In the rows, 128 means zero.
Rotation paths and how fast each direction turns (degrees per step)
Each turn is a multiple of 5 degrees from 10 to 175, or 0.
Each row of a path follows its step; steps can be skipped.
Rotation 1:
step 1: [139 133 126 127 119 130 125 128 139 133 123 135 122 125 128 132 126 121
 130 130 136 132 124 131 127 127 131 130 136 128 124 144 126 124 130 133
 127 131 128 126 133 123 141 121 130 128 126 130 125 130 124 126 116 129
 122 138 128 137 130 119 128 119 121 121 118 125 125 120 128 130 128 129
 129 131 123 131 135]
step 2: [134 129 134 130 124 126 117 126 121 122 131 119 119 124 129 124 136 126
 118 134 146 121 137 135 134 130 138 132 122 128 126 135 131 133 123 125
 120 122 125 127 138 126 134 131 131 129 122 129 128 128 129 121 123 124
 128 133 128 132 129 126 126 127 126 122 122 119 134 130 129 127 122 133
 131 129 123 129 124]
step 15: [122 128 129 128 124 130 123 131 129 127 135 127 139 126 129 128 128 124
 118 136 132 118 125 134 118 126 129 130 142 126 130 118 123 134 120 128
 129 122 121 136 127 123 124 128 132 124 117 130 122 134 131 131 126 130
 126 134 124 127 139 120 129 121 121 130 134 134 134 130 124 131 132 125
 132 135 126 121 120]
step 16: [125 128 128 129 125 125 130 122 136 117 127 136 135 130 124 131 123 114
 128 119 133 125 125 130 124 131 132 131 130 126 135 129 121 121 129 139
 125 127 120 139 131 123 130 124 129 125 126 136 133 132 117 123 122 132
 127 134 124 129 130 117 133 122 120 131 122 134 120 135 130 130 132 132
 125 128 121 132 132]
step 18: [135 131 137 124 122 125 130 126 131 124 127 135 130 140 128 129 137 131
 126 125 133 129 130 140 131 125 133 128 130 127 135 142 123 136 127 121
 129 124 119 132 128 119 126 127 131 125 127 133 112 125 131 132 124 122
 126 135 129 132 136 125 125 125 126 135 125 130 133 131 132 124 114 124
 129 134 123 128 125]
step 33: [129 126 136 123 124 117 123 135 127 131 134 130 132 131 133 126 134 121
 114 133 134 136 131 136 127 128 134 133 126 136 127 131 127 129 124 133
 128 129 122 133 130 127 129 130 134 128 124 131 127 131 129 131 122 126
 136 138 134 129 143 115 126 121 126 130 129 132 134 141 131 119 135 127
 132 132 125 125 131]
step 34: [124 135 129 131 118 123 128 130 133 117 132 127 131 134 123 134 123 128
 122 122 130 125 124 129 139 129 127 128 130 126 131 127 124 116 118 131
 135 129 124 129 130 122 127 127 132 128 126 141 126 125 129 127 120 124
 127 145 127 132 135 125 134 132 118 128 123 128 129 130 123 123 128 136
 125 131 116 125 120]
step 35: [130 130 131 126 118 126 124 129 137 124 127 141 121 127 132 130 126 121
 129 128 131 120 133 136 130 117 140 132 136 123 122 131 122 123 128 129
 125 120 124 130 120 127 136 127 126 128 126 124 125 132 123 120 123 132
 128 142 126 135 132 137 127 124 123 128 129 123 128 121 132 124 133 131
 122 140 127 126 124]
step 36: [132 132 139 120 121 132 128 127 131 119 122 134 121 137 131 118 126 131
 123 129 139 130 129 132 122 126 135 129 121 121 135 131 118 138 127 130
 123 118 124 126 134 123 127 133 130 130 120 129 126 131 119 131 132 127
 134 136 125 133 127 119 123 127 119 122 129 120 132 128 130 124 123 133
 132 126 129 130 122]
step 39: [125 133 126 134 120 127 135 130 137 124 127 126 127 129 127 127 129 123
 129 124 138 128 132 123 119 129 127 125 127 135 126 138 119 138 133 137
 124 123 126 133 133 124 139 119 140 134 132 131 131 124 130 119 131 133
 130 133 130 138 139 115 126 120 129 126 125 127 130 127 127 131 133 132
 133 130 125 127 132]
Speeds:
[127 128 126 127 129 128 127 129 128 129 129 127 129 128 129 128 126 128
 126 128 129 131 129 129 130 128 128 128 127 127 126 129 125 131 125 128
 127 129 128 128 131 128 128 127 128 129 129 129 127 127 126 129 129 127
 127 125 128 131 130 128 127 129 127 128 127 127 129 128 129 127 129 127
 131 127 130 129 127]	115
[128 130 126 130 128 129 127 128 128 128 128 125 127 127 127 126 128 131
 126 130 128 126 127 126 127 128 127 127 129 126 129 127 126 128 126 128
 130 126 130 127 129 128 128 131 128 126 126 130 128 128 128 128 129 128
 128 128 126 128 128 127 129 130 127 128 129 127 129 127 125 128 128 129
 128 126 128 128 126]	170
[128 131 126 130 126 129 129 129 127 127 127 127 129 129 128 129 128 126
 127 130 127 131 130 127 129 127 129 129 130 129 129 129 129 129 128 125
 130 129 128 128 126 127 127 127 126 127 129 126 126 130 128 127 128 129
 129 128 127 128 127 129 129 126 127 128 129 128 130 128 129 129 129 127
 127 128 129 130 126]	125
[131 126 127 129 129 128 126 129 130 127 128 128 129 126 128 126 128 129
 129 128 128 129 130 130 128 129 130 127 127 128 128 127 129 127 128 129
 129 126 128 128 128 129 129 126 129 128 128 128 129 128 129 128 130 126
 126 128 128 129 128 131 128 126 128 128 131 129 131 129 129 129 128 130
 126 128 129 129 127]	120
[128 128 127 127 127 129 128 127 129 128 127 129 128 129 128 129 128 128
 125 127 126 129 128 127 127 128 126 126 127 128 127 129 128 128 129 129
 128 127 131 128 128 126 129 126 130 130 129 127 128 126 129 126 127 127
 126 129 126 126 128 128 129 128 128 129 129 129 129 124 128 128 131 128
 128 126 128 127 130]	160
[130 127 125 130 128 130 128 128 128 127 129 128 126 129 127 126 129 128
 130 126 128 128 130 127 128 127 129 129 129 128 129 128 126 127 129 130
 125 129 128 128 129 130 126 129 126 130 129 128 129 129 127 127 128 128
 129 128 128 128 128 128 129 126 126 127 126 128 129 127 128 129 129 128
 129 130 128 128 130]	95
Rotation 2:
step 4: [128 131 131 122 129 120 127 136 135 131 131 120 126 120 129 130 132 123
 124 126 131 126 126 130 129 127 133 129 129 132 123 135 119 122 132 125
 126 128 122 116 123 135 125 143 116 127 128 130 132 133 137 123 133 131
 139 129 120 124 124 129 130 123 124 127 122 121 123 123 131 128 128 128
 122 126 128 136 127]
step 8: [126 132 124 125 124 131 133 124 134 131 135 127 132 125 125 126 133 126
 133 129 123 122 131 122 126 125 128 124 124 131 135 124 130 130 135 134
 131 129 116 122 134 140 141 131 128 130 131 133 127 129 136 127 130 136
 129 129 131 124 134 134 131 134 139 125 132 123 130 125 143 132 118 127
 134 124 124 127 122]
step 10: [119 135 131 126 133 124 128 128 131 120 127 126 121 134 123 125 135 129
 137 134 137 126 126 129 130 128 130 129 129 127 136 132 124 132 133 120
 124 126 132 121 125 130 123 135 125 136 131 121 134 125 128 127 123 130
 134 126 128 123 125 130 129 129 124 133 139 133 128 121 134 128 117 129
 118 121 131 124 142]
step 12: [124 125 129 127 131 131 123 128 131 133 129 119 131 126 125 115 132 123
 124 134 144 125 130 132 133 131 134 127 131 128 123 130 131 123 129 133
 128 132 124 124 128 134 126 133 121 120 138 121 131 129 127 124 137 129
 129 129 128 126 138 122 120 139 130 131 128 125 132 122 129 134 135 121
 130 126 128 138 124]
step 16: [124 126 122 117 134 123 121 131 129 131 137 119 134 128 113 129 126 133
 129 130 133 126 130 117 131 127 132 138 132 130 127 127 117 129 127 128
 127 131 122 126 126 137 128 123 124 127 125 129 135 124 136 135 128 136
 134 119 130 124 128 130 127 129 129 122 136 128 130 132 133 127 120 130
 136 132 124 126 131]
step 25: [130 134 131 123 131 120 124 134 125 137 130 127 134 125 126 134 133 122
 131 132 129 131 121 120 130 130 133 129 116 134 122 127 128 124 133 123
 125 128 117 129 128 132 126 130 131 127 129 134 131 132 135 129 133 132
 139 124 129 122 129 128 122 127 131 125 122 136 126 130 128 134 133 122
 141 126 124 142 123]
step 28: [122 131 128 124 135 131 129 128 124 124 128 118 129 127 121 128 127 131
 135 129 136 135 125 123 132 133 125 125 125 119 130 132 131 134 142 132
 124 127 129 129 128 137 124 126 128 133 133 130 122 131 121 130 124 126
 128 124 136 128 135 122 130 134 131 135 129 124 134 128 145 125 122 132
 131 127 121 140 124]
step 29: [132 137 128 121 134 131 120 131 143 134 133 123 127 124 129 129 132 126
 128 133 130 119 128 135 129 120 130 126 130 125 136 126 122 119 134 132
 130 135 126 129 131 127 134 135 117 127 133 128 126 135 137 125 127 129
 142 126 130 128 124 134 124 128 132 130 129 119 122 133 135 127 125 124
 126 130 122 123 126]
step 35: [133 127 133 126 128 123 134 131 130 132 130 128 124 136 132 128 137 126
 138 125 122 116 127 123 130 122 134 132 126 127 133 130 124 134 121 133
 124 132 130 124 120 133 130 130 128 131 138 130 129 128 126 126 120 136
 134 126 129 120 125 124 133 127 126 130 135 132 125 128 142 130 126 119
 119 119 130 122 135]
step 36: [125 138 132 119 129 126 122 136 129 132 126 126 124 129 126 128 120 134
 137 134 134 135 124 120 137 140 129 133 119 132 122 129 120 126 128 126
 120 128 128 130 133 131 123 120 124 129 131 126 132 132 124 130 128 130
 123 132 131 124 121 133 133 130 126 133 127 138 123 135 133 118 127 132
 125 133 121 130 126]
Speeds:
[126 128 130 127 131 129 125 129 130 130 128 127 128 129 129 128 127 128
 126 128 127 128 128 126 130 126 129 128 129 129 126 130 128 126 128 127
 131 128 127 129 130 127 129 127 128 128 126 129 127 128 128 127 127 129
 129 128 128 128 127 128 127 128 129 128 126 130 128 130 127 128 129 131
 128 129 128 127 129]	160
[128 130 126 127 130 128 128 129 125 129 130 129 129 128 130 127 128 128
 126 128 128 129 126 129 127 129 128 129 126 125 126 130 130 129 127 129
 129 129 130 128 128 128 128 127 127 127 128 127 129 127 128 129 126 126
 126 129 130 128 128 130 130 127 127 129 128 129 129 129 127 127 127 131
 129 129 127 129 126]	175
[129 126 131 126 127 128 129 130 127 130 128 129 131 127 125 127 129 126
 126 128 128 129 128 126 128 131 128 128 128 127 129 129 129 127 129 126
 126 127 129 126 128 130 127 127 129 127 130 127 126 129 127 127 127 129
 128 129 128 129 126 128 128 128 126 129 126 127 127 129 127 128 129 128
 127 128 130 129 127]	135
[126 127 129 130 129 130 128 126 127 129 129 127 128 129 129 129 127 128
 129 128 127 130 127 130 128 129 129 128 127 128 129 128 128 125 128 128
 129 126 126 128 127 130 127 130 128 127 128 126 129 126 128 127 127 128
 128 127 128 128 128 127 128 130 127 129 126 130 126 127 126 129 129 126
 131 128 130 128 126]	55
[128 127 129 125 126 128 125 127 129 129 128 128 129 130 130 127 127 127
 128 128 128 130 127 129 130 129 128 127 129 129 130 128 129 128 128 128
 128 127 128 131 128 129 126 128 128 130 126 128 127 129 128 128 129 127
 126 127 129 129 128 127 130 126 128 125 128 129 126 128 129 127 128 127
 128 127 126 129 128]	175
[129 127 130 128 127 129 127 128 130 129 132 126 129 128 125 129 127 129
 129 129 126 128 128 127 126 128 129 128 126 127 128 130 127 127 129 128
 126 129 129 127 126 127 127 129 127 129 127 126 129 128 128 129 129 127
 127 128 127 130 127 129 129 129 127 130 128 128 126 128 127 128 127 128
 127 127 124 128 131]	55
Rotation 3:
step 0: [127 134 127 129 135 129 134 124 127 125 122 125 130 132 125 129 122 124
 119 123 132 132 129 125 123 128 121 141 131 123 134 136 131 127 130 138
 122 133 137 134 137 132 124 131 124 122 139 126 128 127 131 117 127 128
 120 124 131 136 124 119 135 123 137 137 131 126 131 118 126 128 132 127
 122 129 127 135 124]
step 1: [140 135 131 131 119 121 126 126 136 127 127 129 135 129 136 122 120 134
 124 125 131 132 129 127 127 130 135 118 121 127 120 131 136 128 131 128
 128 139 125 125 133 125 128 128 131 138 122 128 122 127 123 137 140 125
 137 127 125 125 129 127 128 132 137 123 137 119 133 122 129 122 134 123
 128 129 127 124 129]
step 6: [122 128 131 125 122 127 135 124 125 130 127 139 133 137 129 116 124 128
 131 123 125 129 127 124 130 136 126 120 130 127 129 118 128 130 131 136
 127 129 124 138 132 120 125 123 130 136 140 127 134 137 128 124 131 122
 129 128 134 128 137 134 131 128 133 131 137 131 127 128 138 121 129 121
 117 133 127 129 135]
step 8: [129 124 129 127 127 132 125 121 128 129 129 118 123 127 123 123 135 131
 131 135 130 121 131 125 125 117 128 137 129 132 127 137 121 136 129 132
 126 125 134 126 120 139 116 123 124 132 135 129 125 122 121 130 119 132
 121 124 129 128 131 130 129 125 132 127 138 128 129 135 125 127 122 138
 119 136 127 119 129]
step 13: [129 138 134 125 127 129 124 123 133 124 125 132 134 133 133 127 126 123
 127 122 136 131 123 130 118 113 128 130 125 142 125 138 135 126 126 128
 127 129 137 122 126 136 122 132 130 126 124 125 121 121 130 137 125 130
 127 125 134 127 122 130 135 136 130 130 134 128 119 127 129 137 128 125
 132 120 128 123 133]
step 15: [128 125 125 129 135 133 123 128 120 144 125 132 135 117 127 126 123 121
 131 131 129 127 123 134 124 128 128 110 121 125 125 113 128 128 127 134
 132 129 123 125 128 127 128 134 125 120 122 133 128 130 125 134 129 128
 129 127 136 131 125 128 121 125 123 125 121 128 125 129 123 129 124 134
 126 123 128 138 121]
step 20: [126 119 131 123 139 125 123 126 128 140 128 119 120 120 133 125 131 130
 137 134 130 125 127 132 135 134 127 126 126 130 131 137 130 140 124 117
 131 136 120 126 125 121 120 125 126 127 127 131 137 130 130 126 127 130
 130 128 125 133 128 137 118 125 131 126 137 131 122 129 124 128 127 130
 127 133 129 128 116]
step 21: [124 133 133 137 131 132 129 128 133 123 128 122 134 125 128 135 128 137
 134 126 133 138 121 127 131 123 127 126 127 132 130 127 129 127 126 133
 123 124 133 126 125 134 131 132 125 117 132 118 117 128 131 132 118 130
 126 127 127 124 132 124 118 118 118 135 125 126 133 130 134 131 121 136
 131 138 127 137 124]
step 23: [120 135 132 131 136 126 136 132 130 130 127 130 135 124 124 129 129 120
 133 125 125 135 125 133 136 123 128 139 125 121 122 121 125 127 125 118
 131 127 121 131 127 131 129 130 129 128 125 133 139 130 133 118 138 120
 120 124 122 127 129 130 133 137 118 118 129 129 131 127 129 126 124 130
 126 116 126 128 122]
step 29: [120 134 140 125 114 123 127 124 126 129 123 119 128 134 122 127 130 127
 133 124 135 124 128 122 128 123 128 128 125 127 138 130 128 131 125 131
 123 125 131 128 131 134 132 131 131 124 130 136 131 130 130 135 127 137
 123 126 128 130 130 137 139 127 127 120 130 117 136 125 127 125 132 128
 133 118 120 137 117]
Speeds:
[126 128 130 129 128 126 127 127 126 129 128 131 127 128 130 129 131 128
 126 129 127 127 128 130 127 129 129 129 129 127 125 127 128 129 129 127
 127 128 129 127 128 127 129 131 130 131 129 129 128 131 127 129 130 127
 128 128 130 128 129 127 127 129 128 127 126 129 127 129 128 129 127 129
 127 128 129 129 127]	85
[127 126 126 128 127 128 127 128 129 127 131 127 129 129 128 130 127 128
 128 127 127 130 129 130 129 128 128 131 128 125 129 129 129 129 128 127
 128 127 128 127 129 128 129 132 127 129 127 127 127 126 128 126 129 128
 128 129 128 127 128 127 128 128 128 130 126 128 130 127 127 127 127 129
 128 129 127 131 131]	155
[128 127 128 129 130 129 128 132 125 127 129 128 126 126 129 127 127 125
 128 128 128 128 130 126 129 127 128 126 127 126 127 128 128 126 130 128
 130 125 127 127 128 129 129 129 128 128 131 128 127 127 127 127 128 127
 127 128 128 131 127 128 128 128 127 127 129 130 128 129 128 127 128 127
 127 127 127 128 128]	90
